Rotation paths and how fast each direction turns (degrees a step)
Each turn is a multiple of 5 degrees from 10 to 175, or 0.
Each row of a path follows its step; steps can be skipped.

step 2: [ 22.2   1.4  -8.9  14.3   9.1 -14.3   5.9   1.9 -21.9  -2.5  22.1   8.4
 -33.9 -29.8  -0.5  10.4 -34.0 -15.4  43.2   1.0 -18.8   6.8  -8.1   0.4
   0.8   5.3  -6.0  37.4 -23.9 -10.5 -18.8 -31.7   0.1  -8.9   7.5 -12.8
  -7.4   2.5 -16.6 -15.4  -9.5   5.6  12.0  -8.4  -3.1  15.9  19.5   0.5
 -11.6  -8.8   6.6 -14.7   6.8  30.5  17.7 -30.0  -4.3   3.5 -26.0   3.4
  -4.1  -6.8  -1.7 -19.1  10.4  -2.8  22.1  15.9  -6.0 -10.2  19.5  35.6
   5.6  -8.9   3.0 -33.7 -10.2 -27.3  -2.1  21.8]
step 3: [ -9.1 -33.1   4.1   2.0  10.2 -13.8  -7.5   6.8  21.7  -4.0 -22.6   6.4
  -6.5 -41.3   0.5 -16.3  30.3  17.2  -1.6  10.7 -20.3   0.3   6.1  -1.9
  -5.5 -12.9   6.7   8.9   1.5   7.4  17.0   8.1 -17.8  20.9  -8.3   0.4
  13.9  15.0  11.2   3.2  -0.3 -14.8  14.3 -10.3   1.7   6.4  -9.8 -12.0
  14.6   1.1  14.7 -13.4  36.0 -19.3 -22.4 -38.6 -13.8  33.2  24.4  15.4
 -20.3   2.0  -6.8  -1.8  12.5  -8.1  39.7 -17.0  -9.8 -11.4 -23.8 -13.8
   2.6 -32.5  17.4  -0.2   7.8  21.4 -28.4 -20.8]
step 7: [ -9.5 -12.8 -20.8   5.1  -0.9 -19.9  10.6 -11.1  -5.3  35.2  24.0  -5.9
 -13.2 -22.0  31.3   8.2  -1.9   2.3  30.0  11.7  25.9 -21.1  13.7 -29.0
  23.5   8.0   2.6  23.9  -9.6 -11.0  32.2 -30.1  -3.2  12.3   2.5 -36.7
  27.0   4.5   7.4  16.5  -7.5  28.5   9.2   2.1 -14.5  24.5 -19.0   0.9
  13.3  10.8  -7.6  -6.2   3.8   0.8 -17.0 -12.8   4.0  13.3  -0.4  26.4
  -2.7   8.5 -11.5   6.4 -34.0  -6.6   3.4   1.1  -7.3  -6.5   7.1 -12.6
  10.8  14.8   6.4 -36.6  -7.4  16.3 -25.1   0.0]
step 9: [-24.3 -19.5  11.4 -41.4  15.2   6.7  33.3  -8.9  -1.1  27.7   0.5 -11.3
 -22.2 -14.3  -7.5 -35.1 -15.2   5.0   3.9 -29.3   8.2  16.3 -14.3   1.7
  16.7 -12.4  -0.5  -0.9 -12.0  15.4   4.0  -3.0  23.1 -16.2  -3.2  -2.4
  14.5 -16.7   2.9  33.8  -1.3  -1.3   1.0   1.6 -12.9   0.9   6.6  -7.5
  -9.6   7.1  35.1 -18.7  32.6  -5.1   8.2   4.3  18.7  19.6   2.8  -9.8
  -2.2 -19.1 -36.6 -23.7  -3.6  -1.4  20.3  -2.9  19.3  11.7  17.8  21.9
   0.9  -5.0 -11.5 -25.1  10.1  23.3  -6.7 -25.5]
step 13: [-16.6 -22.4  -3.6 -31.9  26.1 -11.4 -17.8  30.3  22.5  -1.3  -1.1  -9.9
 -21.4   5.7  12.8  25.1  13.4  22.9   6.8 -30.4 -17.8 -14.3  -1.1  12.2
  15.9 -11.2  -5.2  21.8 -28.5  -9.0  22.5  -8.0 -12.3 -26.0  19.4  22.2
  33.2  13.1  -3.4  -9.2   9.9   5.7  14.8  17.2   3.5  21.7   0.1   2.0
  19.3  31.5  -7.9 -24.0  34.6  -3.8 -24.7   5.7 -15.1  -5.5   3.1   1.6
 -14.2 -34.6  -1.5   0.7   3.7 -21.6   0.7  -6.8   5.2 -10.7 -30.7  14.6
  -3.7   7.0   5.5  -5.0  11.4   8.8  -0.6  -3.0]
step 19: [ -2.4 -15.3   0.3  -4.1  -2.5 -18.8  -4.9 -15.4  30.5  -1.2 -22.8  20.0
 -20.2   7.5 -34.1 -35.8  -7.5 -20.8   7.6   6.9 -20.5  -9.3   0.7   3.0
  18.3   3.1 -13.0  -4.2   0.7  -8.1  10.9  10.3  -5.9  13.2 -14.6 -21.9
   4.0  -5.5   6.4  18.1 -24.8  -7.5  25.6 -19.9  28.6   8.2   7.9  -1.6
 -12.8  16.5  10.2  -6.8  40.2   0.2  -2.9 -30.9 -10.5  22.3   9.7 -19.2
 -19.2 -21.8 -14.2 -25.9  19.0   0.6  -7.5  -5.4   5.5 -26.2 -17.8   3.3
   6.5   4.6  24.7 -25.9   6.5  41.8   3.6  -5.2]
step 22: [ -3.8  26.0 -12.8 -17.3   8.1  16.2  14.6  -1.8  -2.5   1.3   8.7  -0.9
 -37.1 -22.6  -8.6   0.1 -22.4  -7.2  24.1 -14.3  -4.6  -8.0 -24.8 -19.1
  11.6  32.1  17.1   1.3  12.1   8.7  -7.9  -3.5   9.3 -10.5  16.8   5.5
   6.3  -4.3  -8.7  14.7   1.9  -0.3 -24.5  -5.7  48.3   8.1 -21.8 -10.9
 -24.4  10.0  11.6  -6.7 -10.1  23.2 -15.1   4.0 -43.9  -1.4   0.8  14.4
  10.5   8.2 -22.1 -25.3  20.2   7.3 -29.8  -1.1  21.1  -6.6 -22.8  13.7
  16.2   1.6 -20.9  10.8   0.6   0.7 -27.2 -24.7]
step 23: [ -0.1  -4.4   1.0 -24.1  18.9 -13.9 -22.5   8.5   3.4  33.2 -30.4   2.2
 -11.9 -11.7  -0.2  12.1  -4.1  -3.6  -1.5  -2.9  20.4 -19.4  28.0  -4.5
  21.3  -5.5  -0.1  40.1 -10.7  14.3  31.7  -7.6 -17.2  15.7 -10.0 -12.3
   8.9  -2.5   9.4  -8.5 -16.2 -16.9  -2.5  -6.9  29.0  36.8  -7.9  11.1
  20.0  -1.9 -14.7 -12.5  14.9 -15.9   8.7 -15.5  23.0  -3.3  -2.9  27.2
  -6.5  -6.6  -3.0  11.6 -39.1 -10.5  -6.8   3.4  12.0 -25.5   8.4  20.0
  26.2  19.3  15.1 -20.2  27.1 -12.2   0.0  21.6]
step 26: [-19.2 -31.3  14.8  -2.4  31.7 -25.8  -2.4  26.4   5.1   2.9 -27.2 -32.3
  -4.9   1.7   2.6 -16.8   9.6  -6.0   7.7  -5.7 -39.7  -4.3   4.9  -5.4
 -15.9 -17.5   7.9  13.6   3.3  26.2  18.2   4.3   2.3   3.5 -25.6  17.0
   8.8  19.5  -1.3  23.2  30.1  -0.6 -32.2 -20.2  39.1   5.7  -9.9 -18.0
   8.3 -21.9  -5.0  -3.4  14.3  -3.5  11.0   8.6  -9.4  -6.1 -20.9  20.5
   8.4  12.2  -0.1 -17.7   4.9  14.0   1.2   0.0 -11.1  -3.5 -22.5  -5.1
  -0.8  -4.9  -6.6  34.7   8.7  30.6 -25.4  -1.3]
step 27: [-16.7   1.7 -25.8 -11.9 -42.3 -29.7  -5.5  -2.3  -2.8   0.4  18.3   2.2
 -19.4  11.0  -4.5 -16.5 -18.4  -5.9 -15.8  -1.5   7.6 -40.3  11.2  -0.3
  23.3   3.0  23.6  44.2  -3.2   2.7 -49.5  -6.2  -5.8 -27.7  10.8   5.6
   0.4  16.0  -8.5 -13.2  -6.3  14.8   0.8  11.9  19.3   7.9  12.0   0.9
 -22.4   3.9  13.2  16.1   1.9 -12.7  -0.9   2.9  12.8 -15.0  -6.4  -0.7
   6.7  11.9 -32.6 -10.9  -4.2  11.6   2.2 -12.5  16.2  -3.1  11.7  20.6
  36.7  26.7  12.3 -14.0   9.5   2.8 -18.2  -3.1]
[ 1.6  1.2 -3.1  7.0  5.0  2.0  3.4  3.6 -2.9 -2.7 -5.3  6.6 -0.1 -2.7
 -2.7  2.9 -0.6 -4.7 -7.6 -3.9 -0.5 -2.4 -5.3 -6.8 -0.4 -0.2  2.7 -3.3
  0.5  0.8 -0.7  5.4 -0.1 -3.0  2.1  0.0  3.7  1.0 -1.6 -9.1  0.0 -0.1
 -2.8  4.7 -0.6 -1.1 -4.4  3.1 -3.1 -7.5 -1.2 -0.1  2.5  6.6  1.8  6.1
 -4.0  3.6 -4.2 -0.4  2.4 10.0  3.6 -8.0 -1.8  4.8 -0.4  5.1 -2.6  1.3
  0.8  3.0  1.6 -4.2  3.5 -1.5 -0.2  0.2  1.5  8.0]  175
[-3.0 -5.4  2.7  7.2 -4.5 -8.9 -1.0  1.2 -5.3 -3.2 -2.7  3.2 -0.1  2.4
  6.2 -1.6  4.5  7.2  7.6  1.3  2.0 -2.4 -1.2 -3.2  4.0  0.8  0.5  2.7
  2.1  3.4 -4.3  2.8  5.1  3.8  5.9  2.1 -0.2 -5.3  2.6 -3.6  0.1 -0.7
  1.6  3.1 -0.1 -1.8 -4.9  2.9  6.0  2.8 -3.1  0.7 -6.1 -1.6 -1.6  3.6
  0.7 -8.3  0.2 -2.7 -8.6  4.7  0.6  2.1 -3.7  6.6  0.9 -3.8  4.4  0.9
  4.2  1.2 -3.3  4.0  0.8 -1.6  4.2  5.1  0.2  3.8]  110
[  0.7   6.8  -1.9   4.1 -10.3  -0.6  -4.6   1.7   0.4  -2.9   3.7  -4.3
  -0.9   7.5   0.6  -1.1   2.3  -2.0   1.6   6.5   3.2   2.3  -3.8  -1.9
   0.7  -2.4   1.5   4.6  -1.0   9.8   3.7   4.6   0.1  -1.6  -0.2   1.2
  -1.6  -4.2  -4.0   2.7   7.5   4.5  -5.6  -2.5   1.2  -2.1  -1.2  -4.8
   2.3  -2.1  -5.2  -1.4   1.6  -0.3   0.7   1.3  -4.2  -4.2  -6.1  -4.2
   5.7   1.2   1.7  -2.5  -5.5  -4.8   0.0   0.4  -2.3  -3.3   0.8   2.6
   6.7  -6.2  -1.7  -3.8  -6.8   0.2  -4.5  -4.7]  70
[-1.1  3.5  0.8  2.5  7.1  0.2 -8.0 -0.8  2.0  1.2  5.7 -8.7  0.6 -7.0
 -0.4 -1.3  2.4 -5.1 -0.6  0.1 -0.3 -4.6  1.0 -5.0 -1.6 -2.9  5.7 -1.9
  2.1  4.0 -4.0  1.5  1.9  4.0  2.3 -1.3 -6.3 -4.0 -2.0 -0.6 -5.8 -2.0
  7.1 -1.8  6.5  9.1 -0.7 -8.5  3.7 -3.6 -0.7 -3.7 -2.4 -3.3  0.6  0.1
  1.5  4.6  3.8  1.1 -7.6  4.2  1.4 -5.3  0.2  2.5 -1.0  2.1  4.5  0.8
  1.2 -0.1 -1.6  0.1 -1.8 -4.2 -7.5 -3.8  1.1 -3.1]  20
[-0.2 -2.1 -3.4  0.6  1.7  3.3  0.8  2.6 -7.7 -1.1 -5.2  0.6 -0.1  4.3
 -1.1 -4.5  7.0  3.2  6.3 -3.0  2.1  2.7  0.7 -2.5  1.5 -5.7  9.2  1.7
  1.3 -4.3 -3.6  6.4 -0.6  0.0 -1.4 -6.0 -1.9  7.0  4.1  5.7  3.2  0.4
 -3.1 -1.8  2.8  1.9  0.2 -1.1 -0.8 -6.9  0.6 -2.2 -7.9 11.1 -7.4  0.1
 -0.3 -0.2  0.0  6.3  1.3 -7.2 -1.0  2.9  1.4  0.1  0.3 -0.6  2.7  4.3
 -3.0 -3.0 -0.6 -4.5 -0.6 -2.2 -4.1 -2.1  4.9 -2.1]  175
[ 4.7 -0.2  1.4  0.8 -0.1 -0.7  1.6 -3.7  4.2 -2.2 -0.8  3.0  0.7  8.1
  0.7  0.1  6.6  1.6 -8.5 -2.6 -4.1 -4.4 -3.6  3.5  4.8 -1.8 -0.3 -1.1
  2.2  9.2 -7.9 -0.9  2.4 -3.6  2.1 -5.5  6.3 -3.4  0.5  3.5 -3.1 -1.7
 -0.7 -4.9  4.3  3.2 -0.5 -2.4 -6.2  0.4  4.2  1.9 -3.8 -3.3 -2.1 -6.2
 -3.8  2.3  0.5 -6.8  3.3  0.7 -0.3 -0.1 -0.3  1.2  6.2  6.8  0.7  6.6
 -2.7 -3.2 -2.4  0.7  3.0  0.8  4.9  6.3  1.6 -7.1]  140
[  2.9   1.0  -7.2  -0.6  -3.3  -1.5  -2.0  -6.4  -5.2   0.4   2.6  -7.2
   4.5  -2.7   3.3  -4.1   1.4  -1.8 -10.7   0.5  -2.6  -0.9   4.0   1.6
   2.7  -5.7   0.1  -3.5  -3.1   3.1  -2.1  -7.0  -3.2   1.5   0.7  -4.0
   3.4   3.8  -1.5   4.7   1.2   3.6   0.1   3.8  -1.5  -0.2   1.8   7.9
   1.1  -1.7 -11.1  -3.0  -3.7  -1.4   0.1   5.9  -2.3  -3.8   4.0   2.3
  -0.8   2.2  -4.7  -0.2  -2.5  -0.1   4.3  -4.5   1.6  -0.9  -7.5  -2.5
   2.3   3.4   6.8   1.1  -0.4  -2.3  -0.5   6.2]  110
